Named moves (each a turn or a mirror), then the moves between two rows, first move first; the first pair answered:
K_243:
[-0.48 -1.32  1.07  0.40 -0.05  0.69  0.73  0.85  0.47  1.05 -0.54  0.00
  1.33 -0.23] |-> [ 0.40  1.29 -1.03  0.02 -1.86 -0.15  0.07  0.49  0.36 -1.79  0.52 -0.12
 -0.05 -0.63]
[-0.38 -0.44  0.08 -0.34 -0.44 -1.60  0.40 -1.81  0.09 -2.47 -2.07 -0.36
  0.76  0.48] |-> [-0.54 -1.12  0.63 -0.10  0.11 -1.32  0.77 -1.55  0.17 -1.46 -2.57 -0.15
  1.02  0.64]
[-0.08  1.89  0.57  0.15 -0.52  0.50 -0.30  1.11  0.43  0.25  0.71  1.82
 -0.40 -1.66] |-> [-0.28  0.79  1.36  0.23  0.11  0.74  0.05  1.18  0.33  1.48  0.43  2.08
 -0.20 -1.19]
[ 1.42  1.84 -3.37 -1.40 -1.31  0.52 -1.02 -1.28 -1.34 -2.10  0.54 -1.14
 -1.49  1.44] |-> [-0.51 -2.64  0.00 -0.81  1.85  1.78  0.22 -0.37 -1.40  2.91 -1.11 -0.44
  0.65  2.42]
K_972:
[-1.88 -2.01  2.79  1.07  0.73  2.92  1.77 -0.86  0.74 -0.16 -2.30  1.11
  1.79  0.57] |-> [-1.48 -2.51  2.20  0.82  1.20  2.04  0.57 -0.90 -1.21  2.22 -2.41  0.57
  0.57  2.01]
[-1.09 -1.01 -0.08 -0.62  0.66 -0.49  1.58 -0.05  2.66 -2.16 -0.55 -0.90
  0.87  0.07] |-> [-1.55 -0.34  1.36 -0.45  1.56 -0.13 -0.04  2.21  0.98  2.23 -0.09  0.90
 -0.51 -0.02]
[ 0.28 -1.88  1.09 -1.17 -0.34  0.02 -0.11 -2.78 -2.44 -0.51 -1.34 -1.71
  1.05 -0.75] |-> [-0.68 -0.38  2.78 -0.88 -0.60  1.64  0.38 -0.90 -0.77 -0.71 -0.45  0.60
  1.69 -3.13]
K_973:
[-1.57 -2.20  2.24  0.60  1.42  1.34  2.68  0.25  2.05  0.95 -1.33  0.95
  2.44 -0.32] |-> [-1.25 -0.75  1.71  0.51  0.33  1.39  3.19  0.12  3.06 -1.66 -0.71  0.85
  2.72 -1.60]
[ 2.28 -0.77 -3.53 -0.21 -0.96 -1.47 -2.13 -2.08 -1.87 -1.31 -0.91 -1.96
 -1.20  2.00] |-> [ 0.98 -2.28 -1.03  0.25  0.97 -0.21 -2.63  0.02 -2.74  3.85 -1.20 -0.13
 -1.08  2.21]
[-0.52 -0.65 -1.06  0.98  0.22 -0.71  1.47 -0.53  0.69 -3.75  0.00 -0.77
  2.46  1.62] |-> [-0.76 -2.50 -0.58  1.11  1.51 -0.75  1.20 -0.50 -0.42 -0.81 -0.39 -0.92
  2.34  2.95]
K_925:
[-0.18 -1.27  0.40  0.26  0.20 -0.22  1.60 -0.38  0.78 -1.06 -0.42 -0.54
  1.29 -0.22] |-> [-0.21  0.18  0.42  0.19 -0.34  0.04  1.28  0.52  1.13 -1.51  0.05  0.36
  0.81 -1.17]
[ 0.89 -0.14 -0.33 -0.46  0.11 -0.37 -0.22 -1.09 -0.41  0.27  0.12  0.13
 -0.25  0.29] |-> [ 0.47 -0.83  0.38 -0.16  0.70 -0.07  0.10 -1.00  0.00  0.47 -0.17  0.43
  0.34  0.22]
[ 1.68 -0.45 -2.79 -0.30  0.45 -2.06 -1.56 -2.58 -3.06  0.96  0.94 -1.63
 -2.70  1.72] |-> [-0.02 -4.39  0.68  0.73  2.72 -0.37  1.04 -1.78 -1.08  3.14 -1.01 -0.64
  0.58  1.76]
[-0.66 -1.69  0.81  0.61  0.68  0.36  0.76 -0.11  0.77 -0.26 -0.96 -0.57
  1.10  1.01] |-> [-0.56  0.38  0.99  0.72  0.03  0.95  0.32  0.97  1.58 -0.66 -0.09  1.21
  0.93 -0.80]
Now pairs of rows:
Each pair is 2 to 3 moves apart.
[ 0.22 -1.09 -0.52 -0.32  1.08 -1.31 -0.81 -0.31 -2.60  2.92 -1.24 -1.15
 -1.48  2.69] |-> [-0.79  0.91  1.85  0.37  0.95  0.57 -0.63  2.51 -0.53  3.60 -0.24  2.14
 -0.92 -0.68]	K_972, K_972
[ 0.27  0.62  0.56 -0.46 -0.72 -0.21 -0.73  0.96 -1.17  3.25 -0.86 -0.39
  1.00  3.15] |-> [ 0.30  2.35  0.87 -0.49 -1.38  0.40 -1.16  1.75 -0.65  2.92 -0.15  0.88
  0.79  1.67]	K_925, K_925
[-0.95  0.51  2.21  0.55  0.11  1.13  0.90  1.91  1.73  0.40  0.53  1.96
  0.95 -1.86] |-> [ 1.22  1.44 -1.95 -0.59 -1.02 -1.77 -0.91 -0.95 -1.07 -1.60  0.82 -1.21
 -1.72  0.61]	K_925, K_973
[ 1.31 -0.25 -0.98 -0.27  0.13 -1.61 -1.60 -0.79 -2.02  1.27 -0.29 -0.89
 -1.62  1.74] |-> [ 0.41 -1.25 -0.08 -0.06 -0.56 -0.29  1.38 -1.55  1.59 -2.68 -1.01 -0.96
  1.13  0.27]	K_972, K_925, K_925
[-0.03  0.78  1.08 -0.01 -0.68  0.16  0.00  2.41  0.43  2.09  1.16  2.55
 -1.51  0.15] |-> [-0.03 -3.18  0.78  0.17  0.51 -0.21  2.43  0.43  0.89  0.85 -1.10  0.07
  0.38  2.06]	K_972, K_925
[-0.81 -0.40  0.03  0.77  0.68 -1.05  0.40 -1.35 -0.14 -2.03 -0.48 -1.85
 -0.07  1.15] |-> [-0.56  1.60 -0.60  0.40 -0.35 -1.02 -0.55 -0.75 -0.23 -2.66  0.49 -0.91
 -0.95  0.18]	K_243, K_973, K_243
[-0.33  1.86 -0.60 -0.26 -0.42 -1.19 -3.28 -3.76 -1.55  0.13  0.64  0.81
 -2.20 -1.39] |-> [-1.31  1.15  1.50  0.52 -0.75  0.69 -0.70 -3.14  1.85 -2.16  0.00  1.98
  0.46 -3.48]	K_925, K_243, K_972
[-1.55  0.51  1.04  0.97 -0.50  0.17  0.62 -0.09 -0.35 -1.98 -0.93  0.25
  1.26 -0.65] |-> [-0.78  1.62 -0.13  0.64 -0.77 -0.70 -0.72 -0.28 -1.91 -1.78 -0.40 -0.15
 -0.12 -0.07]	K_972, K_243, K_972
[-0.32 -3.64  1.49  1.09  2.39  1.18  1.40 -0.96 -0.29  1.12 -2.10 -2.45
  0.71  1.84] |-> [ 0.12  2.69  0.87  0.59 -0.80  2.32  0.82  1.16  2.45 -3.38  0.84  0.64
 -0.39 -2.82]	K_972, K_973, K_925
[ 2.27  2.65 -1.40 -1.93 -0.71 -1.53 -2.47  1.06  0.04 -1.54  1.66  1.44
 -1.75 -1.34] |-> [ 1.21 -2.80  0.49 -1.24  0.96 -0.79  1.45 -0.89  2.65 -3.19 -1.26 -0.58
  2.52 -0.25]	K_973, K_243, K_972
[-0.12 -2.46  0.36  0.12  0.71 -0.30  1.19 -1.32  0.47 -0.45 -1.73 -1.14
  1.40  1.04] |-> [-0.29  2.05  0.48 -0.14 -0.98  0.64 -0.59  1.10  0.93 -0.51  0.84  1.84
 -0.47 -2.04]	K_972, K_925
[ 0.07 -2.16 -0.35 -0.51  0.65 -1.24 -1.84 -0.87 -2.66  4.44 -0.05 -0.87
 -1.96  2.26] |-> [-0.37 -0.83  0.21 -0.36 -1.73  0.43  2.14 -1.80  3.45 -4.34 -0.08 -0.53
  1.59 -1.37]	K_972, K_925
[ 2.07  0.25 -0.16 -0.58  0.39 -1.62 -1.37 -0.31 -2.58  1.75  0.09 -0.76
 -1.58  0.89] |-> [ 0.15 -1.58  2.32  0.09  0.56  0.62  2.25 -0.09  1.33 -1.02 -1.06  0.46
  2.30 -1.05]	K_972, K_243, K_973
[ 0.33 -1.73  0.58  0.41 -0.04 -1.61  1.40 -1.24  1.18 -1.54 -1.35 -2.38
  2.32  1.22] |-> [ 0.03 -2.90  0.94  0.52  0.69 -1.48  0.68 -0.70  0.10  1.29 -1.55 -2.17
  1.87  2.13]	K_243, K_973
[-1.54  2.03  0.15 -0.77 -0.70  0.24  1.42 -0.42  2.43 -3.05  0.72  0.96
  0.90 -2.02] |-> [-2.28  0.93  2.04 -0.67  1.14  0.83  0.28  1.73  0.83  2.52  0.57  2.57
  0.37 -1.50]	K_243, K_972, K_973
[ 0.72  2.84 -1.59 -1.17 -0.75 -1.04 -1.50  0.79 -0.96 -1.00  0.96 -0.72
 -1.81 -0.43] |-> [-0.35  0.32  0.52 -0.92  1.19 -0.60 -1.50  1.68 -1.66  3.39  0.08 -0.14
 -1.14  0.44]	K_925, K_972, K_972
[-1.34 -1.58  2.27  0.30  1.55  1.40  2.27  0.60  2.83 -0.79 -0.01  1.68
  2.81 -1.31] |-> [ 0.19 -1.22 -0.97 -0.55  0.15 -0.54  1.76 -2.18  1.80 -4.47 -0.02 -1.47
  1.41  0.66]	K_972, K_972, K_243
[ 1.14  4.14 -0.76 -0.36 -1.47  0.08 -1.34  0.80 -0.19 -0.56  1.10  0.45
 -2.68 -1.12] |-> [ 1.57  1.88 -1.75 -0.53 -1.50 -1.20  0.35 -1.91  0.08 -3.25 -0.52 -2.33
 -1.54  0.75]	K_925, K_925, K_243
[-1.26 -0.42  0.55  1.64 -1.54  0.48  0.67  0.96  3.86 -3.21  0.60 -0.46
  2.43 -1.39] |-> [-0.01 -2.15 -1.88  1.01 -0.93 -1.49 -0.14 -1.86  1.09 -2.49 -0.21 -3.72
  1.45  1.90]	K_972, K_972
[ 1.35  0.22 -1.17 -1.16 -1.26 -0.67  1.03  1.02  1.51 -3.42 -0.10 -2.02
  0.61  0.74] |-> [ 1.83  2.16 -1.78 -1.61 -1.57 -0.90 -0.75  1.73 -0.14 -1.80  0.83 -1.39
 -1.32  0.79]	K_973, K_973, K_243
[-0.51 -3.10  1.38 -0.28  1.96 -0.31  0.82 -3.11 -0.59  1.10 -2.14 -2.79
 -0.39  1.75] |-> [ 0.94  1.16 -1.18 -0.97 -0.85 -0.91 -0.31 -3.67  0.00 -3.48 -0.42 -2.44
 -2.10  0.04]	K_925, K_243, K_925
[ 0.14 -0.38 -0.79  0.02  0.39 -0.99 -1.40 -1.10 -1.68  1.53  0.27 -1.03
 -0.92  1.31] |-> [ 0.39 -0.56 -1.44 -0.11 -0.20 -0.89 -0.16 -2.17 -0.53 -1.04 -0.17 -1.82
 -0.27  1.17]	K_972, K_972, K_972
[-0.12 -0.05  3.23  0.85  0.90 -0.96 -0.17 -0.26 -0.62 -2.00 -0.68 -2.69
  1.68  2.32] |-> [-0.57  0.55  3.89  0.96  1.20 -0.79 -1.18  0.92 -1.59  0.77 -0.16 -1.38
  0.81  2.08]	K_925, K_972
[ 0.96  1.55 -1.34 -0.18 -0.99 -1.72 -1.79 -1.59 -1.91 -0.72  0.69 -1.90
 -2.89  0.50] |-> [ 0.17 -1.58  0.61  0.33  1.23 -1.08 -0.82 -1.23 -2.35  2.85 -0.84 -1.79
 -1.67  1.60]	K_925, K_243, K_973
[-0.57 -1.78  0.48 -0.28  0.99 -0.34 -0.83 -0.21 -1.18  3.41 -1.23 -0.54
  0.77  1.05] |-> [-0.36  2.31  0.02 -0.27 -1.48  0.58 -0.19  0.37  1.81 -1.69  0.43  1.04
  0.88 -2.32]	K_973, K_973
[ 0.48 -1.58 -0.72  0.06  0.98 -0.33 -0.37 -1.25 -1.66  1.87 -1.08 -1.36
 -1.18  1.28] |-> [ 1.28  0.82 -1.94 -0.24 -0.99 -0.76 -0.33 -1.74 -0.32 -1.89 -0.29 -1.56
 -1.24  0.06]	K_243, K_925, K_243
[ 0.09 -2.38  1.26  0.58  1.82  0.12  0.71 -0.05 -1.06  1.14  0.42  0.58
  1.28 -0.54] |-> [ 0.97  1.24 -0.64  0.13 -0.06 -0.60 -1.28  0.07 -1.65 -0.28  1.97  0.84
 -0.83 -1.36]	K_925, K_925
[-0.07  1.53 -1.05  0.96 -0.59 -0.18 -0.98  0.69 -0.33  1.44  0.36  1.21
 -0.28 -0.85] |-> [-0.23  1.67 -1.04  0.79 -0.98  0.08 -0.18  0.27  0.93 -0.49  0.59  1.09
  0.70 -1.48]	K_972, K_972
[ 1.81 -1.87  2.83  0.53  0.78  0.46 -1.03  2.33  0.88  1.90 -0.89  2.72
 -0.22 -2.39] |-> [ 2.53 -4.65  0.66  0.23  0.70 -1.00  0.39 -1.05  0.74 -1.81 -2.21 -1.01
  0.58  0.21]	K_972, K_973, K_972
[ 1.78 -2.98 -1.33 -0.68  1.86 -3.59  1.01 -1.02 -0.19  1.36  0.24 -0.92
  0.17  2.36] |-> [ 0.93 -1.68  0.63 -0.33  2.41 -2.56  0.16  1.45 -0.02  4.17  0.99  1.67
 -0.33  0.75]	K_972, K_972
[ 1.05  5.64  0.16  0.21 -3.32 -0.24 -3.21  1.31 -0.45  0.95  2.48  2.58
 -4.22 -2.71] |-> [ 1.32  5.23 -0.75  0.09 -4.40 -0.29 -1.31 -0.04  1.83 -3.91  2.05  1.53
 -2.37 -3.37]	K_972, K_972
[ 0.13  1.31 -0.50 -0.06  1.15  0.31 -2.73  1.18 -4.12  4.11  0.67 -0.75
 -3.23  1.59] |-> [-0.29 -1.49  0.13  0.28  2.21  0.59 -1.24  0.37 -3.75  4.86 -0.53 -1.58
 -1.90  2.40]	K_243, K_925
[ 0.00  2.83  0.79  1.07 -0.45 -0.11  0.91  0.16  0.92 -1.72  0.88  1.40
  0.03 -1.09] |-> [ 0.18  0.08  0.56  1.07  1.41 -1.19 -0.10 -0.56 -1.96  2.30 -0.18 -0.22
 -0.88  1.85]	K_972, K_925
[-0.78  3.42  0.05  2.46 -1.60  1.42 -0.35  0.67  2.61 -2.51  1.63  1.86
 -0.61 -3.57] |-> [-0.85  3.61  0.62  2.53 -0.58  1.22 -2.19  1.74  0.58  1.87  2.03  2.64
 -2.48 -2.76]	K_972, K_972, K_972
[-2.03 -1.82  1.24 -0.61  1.02  1.46 -0.64  1.41  0.13  2.99 -1.24  1.80
 -0.38 -0.55] |-> [-2.05 -1.50  1.21 -0.52  0.03  2.17  0.88  0.95  2.32 -0.59 -1.41  1.57
  0.98 -1.75]	K_972, K_972
